128 stands for zero in the data rows.
Here are some points, each followed by its number:
[114 190 123 126 117 130 184 123 117 120 105 117 125 118 114 126 122 124
 134 116 173 117 120 123 120 111 117 115 114 123 123 207 109 123 127 123
 105 130 120 109 111 119 120 126 131 116 113 117 114 123 122 118 137 123
 119 119 133 116 195 115 131 113 199] 0
[117 166 131 120 117 107 177 127 118 119 104 115 139 122 125 123 117 123
 121 112 123 114 116 114 125 124 132 127 121 116 120 187 128 118 123 123
 134 124 126 120 120 126 111 130 123 125 114 117 160 120 119 117 128 116
 122 114 122 115 201 120 122 123 186] 1
[111 112 115 133 125 110 115 129 174 128 113 133 123 121 108 171 124 126
 115 119 117 127 133 111 123 116 114 128 130 120 121 178 113 129 184 129
 112 112 125 119 115 109 120 127 126 120 123 125 190 115 129 107 122 126
 123 114 126 125 211 113 130 117 112] 2
[119 115 125 125 122 124 118 114 180 126 124 120 128 126 170 165 121 121
 121 123 118 124 118 122 115 122 114 132 133 124 123 106 118 120 188 113
 113 133 118 117 120 121 123 126 114 112 120 117 199 122 136 114 123 119
 132 110 119 124 211 124 119 121 122] 3
[118 125 113 118 131 127 113 128 120 124 126 132 119 124 186 129 122 126
 187 117 120 100 134 116 127 119 128 109 127 125 123 125 113 125 186 128
 124 129 129 120 114 127 116 119 127 119 122 127 197 121 115 113 123 111
 124 120 128 125 200 130 113 182 119] 4
[130 119 114 120 122 120 118 119 115 121 124 120 109 118 195 130 111 126
 190 118 119 127 123 124 126 111 113 130 113 127 127 130 109 114 179 129
 122 110 122 118 132 128 123 122 120 124 179 116 184 123 127 112 130 131
 120 114 123 117 122 127 122 206 116] 5
[118 120 201 127 129 123 117 118 128 131 120 130 116 112 179 121 112 125
 205 124 120 118 113 120 119 111 121 104 120 120 119 130 111 108 120 140
 116 115 131 115 123 129 120 127 181 114 210 113 121 115 122 127 122 119
 117 115 122 124 114 112 122 221 117] 6
[113 123 220 119 129 111 124 133 126 126 127 125 117 129 118 122 117 116
 201 110 117 193 122 131 126 118 117 115 129 114 124 112 102 116 122 119
 122 119 135 116 113 121 126 130 202 118 190 112 121 126 121 116 123 116
 122 119 120 113 121 120 124 218 124] 7
[129 121 215 115 191 117 115 125 131 124 124 120 118 121 126 122 114 122
 205 123 112 208 127 116 121 118 130 123 125 118 126 117 105 120 113 126
 110 123 138 123 119 123 129 126 207 129 116 115 112 123 119 114 127 119
 125 118 130 122 134 119 115 204 126] 8
[128 119 236 119 121 128 118 122 128 107 218 124 109 127 116 133 119 201
 113 116 114 213 126 121 122 124 129 126 115 133 128 120 193 123 117 133
 125 116 125 106 121 115 119 121 207 109 116 113 110 116 126 121 131 126
 116 119 122 117 125 119 127 126 116] 9
[202 122 229 110 119 125 129 125 122 125 218 126 120 114 114 136 120 130
 107 118 114 213 112 125 125 116 124 121 118 124 121 122 202 127 127 116
 116 130 145 120 128 121 136 119 193 131 128 121 113 130 127 125 125 126
 129 119 121 128 114 122 117 116 127] 10
[204 121 221 115 124 136 114 124 125 128 214 122 120 123 120 125 123 208
 115 117 115 123 129 121 120 114 111 111 124 120 116 120 218 131 119 131
 126 129 120 116 122 128 107 117 109 126 118 116 109 121 130 116 203 122
 128 120 129 122 120 112 121 106 113] 11
[208 114 120 121 130 130 120 118 134 210 199 118 115 117 120 125 106 135
 122 115 104 121 117 122 210 118 123 119 126 115 128 110 219 122 116 128
 122 121 128 119 114 115 119 127 109 127 113 127 124 123 127 128 206 127
 124 112 125 120 121 111 122 113 105] 12
[118 118 126 133 125 130 120 110 122 215 123 111 125 117 116 124 125 199
 130 211 106 120 113 131 213 108 121 122 126 126 126 134 184 120 114 119
 123 118 122 117 130 119 126 120 121 116 121 110 109 127 128 130 173 126
 128 131 125 125 117 129 122 124 129] 13
[125 110 118 123 111 138 117 129 125 206 119 112 117 124 125 119 114 184
 124 208 119 124 123 119 205 119 114 124 120 123 126 122 106 136 130 122
 126 116 170 118 118 124 125 111 110 117 120 125 116 133 116 124 132 115
 125 124 118 123 121 123 137 130 181] 14
[116 130 119 108 130 124 112 118 123 194 119 127 106 116 110 198 126 112
 119 114 121 124 116 126 118 120 119 126 121 133 116 177 119 116 119 125
 113 119 191 124 116 106 116 115 132 122 121 117 213 116 133 203 125 121
 123 121 122 123 130 130 125 120 113] 15
[119 121 129 121 120 116 120 117 120 118 108 111 123 185 112 196 100 115
 115 118 115 117 132 131 114 129 128 118 128 115 119 123 115 134 201 131
 111 120 112 123 124 126 123 125 111 189 118 112 239 113 128 210 127 108
 127 126 128 126 124 119 128 116 103] 16
[122 118 109 125 124 127 124 114 125 123 122 121 125 211 120 126 112 119
 127 114 115 133 121 126 136 122 116 115 123 128 124 125 112 107 122 128
 119 120 121 112 119 114 125 121 116 212 121 127 205 126 205 204 121 120
 128 118 125 119 124 113 119 188 119] 17
Which point above is nearest to each new point by angle, seen from the average point of the numbered points? Its number follows each.
[174 115 115 120 109 115 107 120 125 122 127 134 149 110 124 120 117 122
 116 129 119 193 119 123 120 169 122 123 135 120 126 127 171 118 116 134
 117 132 182 119 116 113 120 119 121 115 124 124 117 123 111 129 125 122
 131 104 123 127 109 117 116 116 115] 10
[118 118 122 123 121 122 116 107 131 118 119 119 111 125 113 123 118 131
 116 124 120 120 117 123 117 121 115 112 112 120 129 136 174 117 115 178
 116 123 126 122 190 123 124 127 115 119 118 109 112 185 124 124 123 182
 122 118 114 119 108 120 171 100 114] 13
[119 123 123 108 123 124 109 116 125 124 125 128 119 108 120 120 116 122
 117 119 114 165 129 132 119 220 131 114 125 128 124 125 112 195 117 115
 113 175 121 116 117 131 122 128 126 121 121 119 117 129 128 125 120 118
 194 128 126 127 125 229 126 118 117] 14
[110 125 119 116 121 128 123 191 110 124 132 197 113 120 110 126 113 131
 119 124 117 118 117 206 130 207 113 123 120 119 134 125 114 136 119 125
 129 121 124 123 120 119 124 126 131 117 126 122 124 126 124 122 126 112
 211 109 130 123 131 215 125 111 117] 14
[123 112 108 117 119 127 129 117 123 129 119 123 116 122 116 112 210 133
 122 117 120 114 131 126 117 119 120 131 114 125 214 126 128 118 114 124
 115 125 114 123 124 111 122 119 119 193 222 110 111 115 137 128 121 194
 120 203 132 125 114 127 121 127 113] 17
[116 125 124 168 124 131 111 123 124 134 126 124 112 113 125 140 116 121
 113 125 195 123 173 126 121 115 127 176 122 127 127 116 122 129 126 121
 125 124 120 125 119 126 114 192 117 125 112 125 116 114 122 128 122 117
 134 118 120 124 123 129 118 122 186] 0
[119 121 125 127 179 181 108 186 123 120 126 118 116 124 187 129 115 131
 114 115 131 127 118 122 118 108 113 120 129 135 121 125 116 117 116 127
 109 128 122 168 122 120 123 111 114 127 123 120 108 122 124 190 127 135
 121 130 132 138 117 125 127 117 121] 15
[125 120 123 130 136 132 109 116 116 107 116 120 174 116 120 121 120 122
 112 118 179 113 129 123 117 125 124 114 124 201 123 128 173 190 118 124
 124 124 123 118 128 120 126 119 128 103 119 126 107 209 123 124 121 121
 131 118 132 129 127 116 121 118 123] 0
[122 125 115 124 118 131 197 120 122 129 125 211 117 113 169 103 201 120
 122 120 116 106 128 116 129 113 117 119 127 182 128 127 109 205 115 127
 112 126 127 127 128 118 127 124 115 125 127 120 117 125 129 111 122 121
 133 131 130 120 126 117 126 113 113] 0
[113 121 119 117 201 133 122 117 131 122 120 131 120 216 119 121 120 122
 118 116 119 115 130 129 137 187 116 128 130 121 130 117 114 121 124 130
 120 115 123 127 125 125 114 112 120 120 121 132 122 120 186 200 119 128
 122 121 132 115 117 128 137 195 115] 17
[198 113 118 131 118 126 121 112 120 118 124 125 110 117 107 130 111 121
 123 118 114 121 112 125 123 111 121 113 118 116 188 118 119 138 125 123
 226 113 125 129 210 226 114 122 111 116 110 197 118 125 129 118 121 115
 131 113 121 124 116 122 118 127 125] 12
[120 122 117 129 116 118 113 113 127 114 114 122 124 134 119 120 123 125
 124 110 105 120 116 134 120 119 117 112 124 120 125 132 186 125 112 125
 120 119 121 203 111 118 213 124 127 122 116 130 122 129 133 122 207 127
 112 188 122 116 115 110 218 115 117] 12
[125 110 108 123 185 116 123 179 124 124 122 119 127 127 129 128 124 131
 114 127 107 117 121 127 115 115 121 127 126 121 127 132 114 125 122 134
 117 110 111 190 117 124 183 121 196 116 119 115 113 130 124 117 125 119
 122 124 130 120 125 125 187 129 120] 8
[117 113 125 122 110 110 174 186 119 114 125 180 119 110 121 121 219 124
 113 111 122 122 121 120 114 126 127 125 118 133 122 119 120 123 130 130
 114 120 121 115 116 132 192 129 114 129 176 123 117 115 124 131 130 120
 132 110 135 116 122 129 125 119 130] 0
[109 111 123 120 137 133 126 121 121 123 127 125 117 207 116 134 106 122
 112 123 120 118 198 120 132 220 123 222 125 123 130 119 115 113 123 130
 118 234 115 122 125 122 116 125 123 120 126 122 120 125 128 112 118 117
 119 123 134 117 128 188 113 108 118] 16
[106 106 121 189 118 129 118 114 108 131 130 126 183 124 114 125 124 113
 111 114 191 118 111 128 128 119 117 132 125 130 118 127 127 127 116 129
 116 123 135 112 126 119 120 207 118 187 115 128 112 118 135 108 119 124
 124 120 128 123 111 117 133 119 195] 0
